Where one turn sends some rows of the set: a few examples, then the rows asked
fer: [  5   6  -7 -13  -1 -10  -4  -1   7  -5 -15   1  12 -17  -2   9   0   4
  13  -8 -19   5  12  -3   0   5   8  -5   8   3   4   3   5 -14   6  -3
   7  -5   4  -1   5  10   3  -7   0   3   1 -11   1 -10   5  14  -8  -9
   5   9 -11  -3  11   8  -5  -5  -6  -4   3]
zuruk: [ 10 -13  -4  -7  -1  -3  -5  -4 -10  -6  -3   4  -6   5   2  -1  -7  -7
   0  12  -2   5   7  -1 -10   2   0   1  -4 -14 -12   0   9   0  -4  -5
 -12 -10  13   4   4   6  -4  -3   4   2   1   0 -10  -3  -6  -9  -1   8
 -10   8   5   1  -6  -9   3  -9  -5   8  -1]
nufu: [  8  -5  -4  -6   2 -11   2  -9   6   6 -15   1   8  -8  -4   4  -8   8
   7   0   7   5   1 -17   0   1  -7  -4   5  -2 -10   5  18  -1   9   3
 -14  -1   1  11   6   3  -7  -4   4  -3  -3  -1  -5  -3   5   6 -13  -7
  -5  13   6  -8  14   9  -6 -13   0   6  -3]
Fusik: [  3  -3   5   1   7  11   0  -9   6  10   5   4   2 -11   1   7  -9   1
 -15  10   7  -1   2  -3   4   6   9   6  -2 -10  -9 -13   8  -2  11   2
   6   2  16   0   6 -10 -10   3  -4  -8  -2 -15  -1   6   0  -1   5   5
  -7  -8   7  -8  -9   1  -8  -5  -3  -9  -4]
pezav: [ -8   7  -9  -3   4  -2   5 -16 -16  -3  -6  -2   4  -7 -11  -8 -13  -5
 -15   6  -3  -9   3  -2   7  -6   6   3   0  -5   7   6   8   8  -7   3
  -4   0   3   4   6  -6  -8   1  -3 -13   2  -6   5  -4  -1  -5   2   2
 -13  -4  -2 -20   0  -4   3 -12  13  -8   2]
reser: [ -8   1   8  10   3   4   4  15   4 -10   5   2   0  -7   8  -2   2  -6
  -2  -7   1  -6   5   7  17  -8   5   2 -12   3   9   7   0 -11  -1   2
  12  -2 -11  -5   2   3  -3  -1   5   7   0  -9   2  -4   7   3   0  -1
  17  -7 -13   2   7  -8   0  12   3   0  10]
kisi: [ -7   8  -5  -7   4  -6   4  -8 -12   8  -5   0   3  -6  -6  -9 -16  -3
 -13   6   4  -2   4  -1  10  -8  13   2  -3  -5  10   3   3   2  -4  -6
   0  -1  10   8   0  -1 -11   5  -4 -10   2  -4   6   0  -5  -6  10   2
 -12  -6  -7 -21   7  -8   1 -10   9  -4   0]
besom: [  2  -6   6   0   8  12   1  -9   2   6   3   7   1  -8   5   8  -5   0
 -17   7   5  -5   4  -1   7   7   3   8   1 -12  -8 -10   7  -1   5   5
   1   1  12  -1   7 -16  -8   4  -1  -7   1 -13   1   4   0   1   1   7
 -11  -9   5  -7 -11   3  -3  -6   0 -13   1]
Ketev: [  7  -9  -3 -10   3 -12   1  -8   1   5 -17   5   7  -6   1   3  -1  10
   6   0  10   6   3 -14   5   1  -8  -2   9   0  -6   8  14  -1   4   3
 -18  -1   0  12   4  -1  -7  -2   6   0   0   2  -2  -2   2   7 -15  -6
 -10  10   2  -7  12  11  -2 -12   1   1   2]
ganu: [ -9  -1   2  13   5  10   7  10   2  -6   7  -4   3 -14   6   1  -6  -3
  -4  -6   8  -8  -2   1   7  -8  -1   2 -17   2   6   5   1  -4   4   5
   7   1 -15  -4   5   9  -3  -2   1  -3   0  -1  -7  -1   4  -1   2  -3
  18   0   1   1   1  -9   3  18   3   8  -4]
toris: [  6  -8  -4  -9   4 -13   7  -6   6  11 -18   4   5  -6   2   3  -7   7
   9  -3  10   7   3 -15   0   1  -4  -3   5  -1  -2   4  14  -4   7  -2
 -16  -2   4  12   4   0  -9  -3   5   0  -2  -1  -2  -1  -1   5 -10  -9
  -9  13   2  -7  17   7  -3 -10  -1   7  -3]
Gesoz: [  1   9  -6  -6   0  -2  -6   1   4 -11  -8   2   9 -11  -2   9  -3  -2
  10  -9 -20   6  13   7   3   2   9  -1   6   8  12   4   6 -12   6  -2
  12  -7  -2  -6   6   8   3 -11   1   3   0 -11   2  -6  12  14  -6  -6
  14   1  -8   0   4   2  -7   4  -9  -9   5]
nal: [ -1   6  -6  -8   0  -1 -10   6   3 -11  -9   3   7 -10   0   9   0  -1
  11 -13 -19   4  13   9   5   2   5  -1   8   9  13   3   4 -12   4   0
  12  -8  -2  -6   7   4   3  -6   3   2   3  -9   2  -7  12  15  -7  -6
  14  -2 -13   1   5   3  -7   1  -4  -9   8]
tute: [  4   4  -8 -12   0  -7  -7   0   5  -9 -17   1  11 -16  -3   9   1   5
  13 -10 -19   3  12  -2   3   6   4  -6  10   5   3   1   5 -12   3   1
   4  -6   1  -1   8   6   3  -5   1   2   3 -11   1 -11   7  15 -12  -8
   4   8 -12  -1   8   9  -4  -7  -2  -5   6]
nimi: [ 10 -14  -3  -7  -1  -3 -12  -1  -8  -5  -4   4  -6   6   1  -3  -7  -5
   3  10   2   5   5  -1  -8   1   1  -1  -6  -9 -12  -2   6   1  -3  -5
  -9 -11  14   5   4   6  -6   1   3   1   0   0 -12  -3  -5  -9  -1   9
  -8   4   2   0  -5  -9   1 -12  -1   9   0]
letad: [  1  -7   3   0   8  11   5  -7   4  11   0   7  -1 -10   6   7  -5   0
 -12   4   8  -4   4   0   5   6   7   8  -2  -9  -1 -14   3  -3   8   1
   2   0  17  -1   6 -16 -13   6   0  -8  -2 -13   0   8  -5  -2   5   4
 -12  -8   1  -7  -9   1  -4  -2   1 -10  -3]
gana: [ -1   6 -11  -8  -2  -4  -4   4   3  -8  -8   3   6 -11   0  11   0   0
  11 -11 -19   6  12  10   2   2   8  -4   3   7  16   2   3 -15   7  -4
  13  -8   0  -9   5   7   1  -5   4   1   3  -9   2  -3   9  15  -6  -6
  14   2 -13   1   6   3  -6   5  -8  -9   4]
susib: [ -7  -2  10  10   8   8   6  15   0  -7   6  -1   4 -11  12  -1  -3  -6
  -6  -5   9  -5   3   1  14  -9  -2   7 -12   0   7  10   0  -5  -1   3
   5   1 -16   1   3   4  -3  -4   1   4   4  -2  -2  -4   4   0   1  -1
  14  -4  -3   2   4 -10   7  16   2   4   4]
rop: [ 12 -13  -3  -5   2  -1  -9  -3  -9  -7  -6   4  -5   6   1  -3  -9  -9
   4   9  -1   2   7  -3 -11   1   0   3  -3  -8  -9  -2   7   2  -5  -3
 -11 -12  13   4   7   3  -5  -3   2   1  -3  -2 -11  -5  -6 -12  -1   7
 -11   7   4   0  -7  -9   0 -10  -2  10  -2]
Bifef: [ -5   1   8  11   4   7   0   8  -2  -9   9  -3   6 -14   6  -2  -2  -1
  -7   1  10  -4   0  -1  14 -10   0   4 -13   5   3  11   1  -2   1   6
   4   3 -18   1   4  11  -3  -4   1   0  -1   0  -5  -3   5   1  -2   0
  16  -7   3   3  -3  -8   2  19   1   1  -1]
Ginif: [  3   3 -10 -15  -2 -10  -5   0   5  -5 -17   3  10 -15  -1  10   3   8
  14 -10 -17   5  13  -1   3   4   7  -6   7   6   7   1   2 -14   4  -1
   4  -6   4  -1   4   8   1  -3   2   2   1  -9   1  -7   4  15 -10  -8
   3   7 -15  -1   9   9  -4  -3  -2  -6   4]
Mer: [ -5   5   8  12   1   5  -2   7   2 -15   5  -1   4 -10  -1  -3   2  -6
   0  -2  -1  -6   4   5  16  -9   8   2  -9  10   4   8   0  -5  -1   9
  10   0 -14  -3   7   7  -3  -7   2   3  -9 -10   1  -8   7   3  -4  -1
  18 -10  -4   2  -3  -6  -4  16   2  -3   6]
domov: [ -8  11  -6  -2   2  -3   8 -13 -10   3   0  -4   4  -7 -11  -5 -20  -6
 -19   7  -3  -4   1  -4   4  -5   8   1  -4 -14   1   6  12   2   0  -4
   2   1   6   5   1   2  -6   1  -5 -11   5  -8   3  -4   3  -5   9   4
  -8   0   0 -23   8  -7   2 -14   5  -3   0]
geb: [ -9   5  -1  14   0   5  10   6   5 -11   6  -2   0 -10   1   1  -1  -6
  -1  -7  -4  -8   1   7   7  -7   7  -2 -16   2   7   5   3 -10   4   4
  13  -1 -11 -10   4   9  -4  -4   4   2  -5 -12  -1  -3   6   2   1  -4
  21   0  -6   2   3  -7  -3  18   1   3   1]
bav: [ -4   3   1   5   7  -4  -4   4  -5   9  -1   0   6   9  -5  -8 -18   5
 -17  -6  11   6   0 -15  -6   7  -3   2  -1  -5  -1   0   5   4  12   3
  11   3   9  -9   2   0  -3  11   5   4   2  -2   0   4  -4  -3  -3   8
  -7  -1   5  -3  12   1  10  -6   3  14  -3]
lagog: [ -4   4  -4   7   3  -5  -1  -9 -14   1   1  -2   8   7 -10  -7 -11   6
 -19   0   6   3   1 -14  -7   7  -4   3   0  -4  -1   5   6   7   9   9
   4   6   2 -11   4  -1  -3   4   8   2  -3  -1   1   4  -7   0 -11   8
 -10   0  12   1   1   5  11   1   1   6  -5]
Ziru: [ -1   3   6   3   7  -5  -6   0 -11   6  -5   2   8   9  -5 -11 -13   3
 -14  -3  12   5   4 -16  -1   4   1  11   6   3   6   3   1   7   5   6
   4   3   6  -4   5  -4  -5   4   6   6  -6  -2   4   2 -12  -4  -8   6
 -14  -6   8   0   4   1  11   2   3   8  -3]

Fusik goes to besom
nufu goes to Ketev
Gesoz goes to nal
Now find these:
zuruk goes to rop
fer goes to tute
geb goes to Mer
susib goes to ganu
kisi goes to domov
lagog goes to Ziru

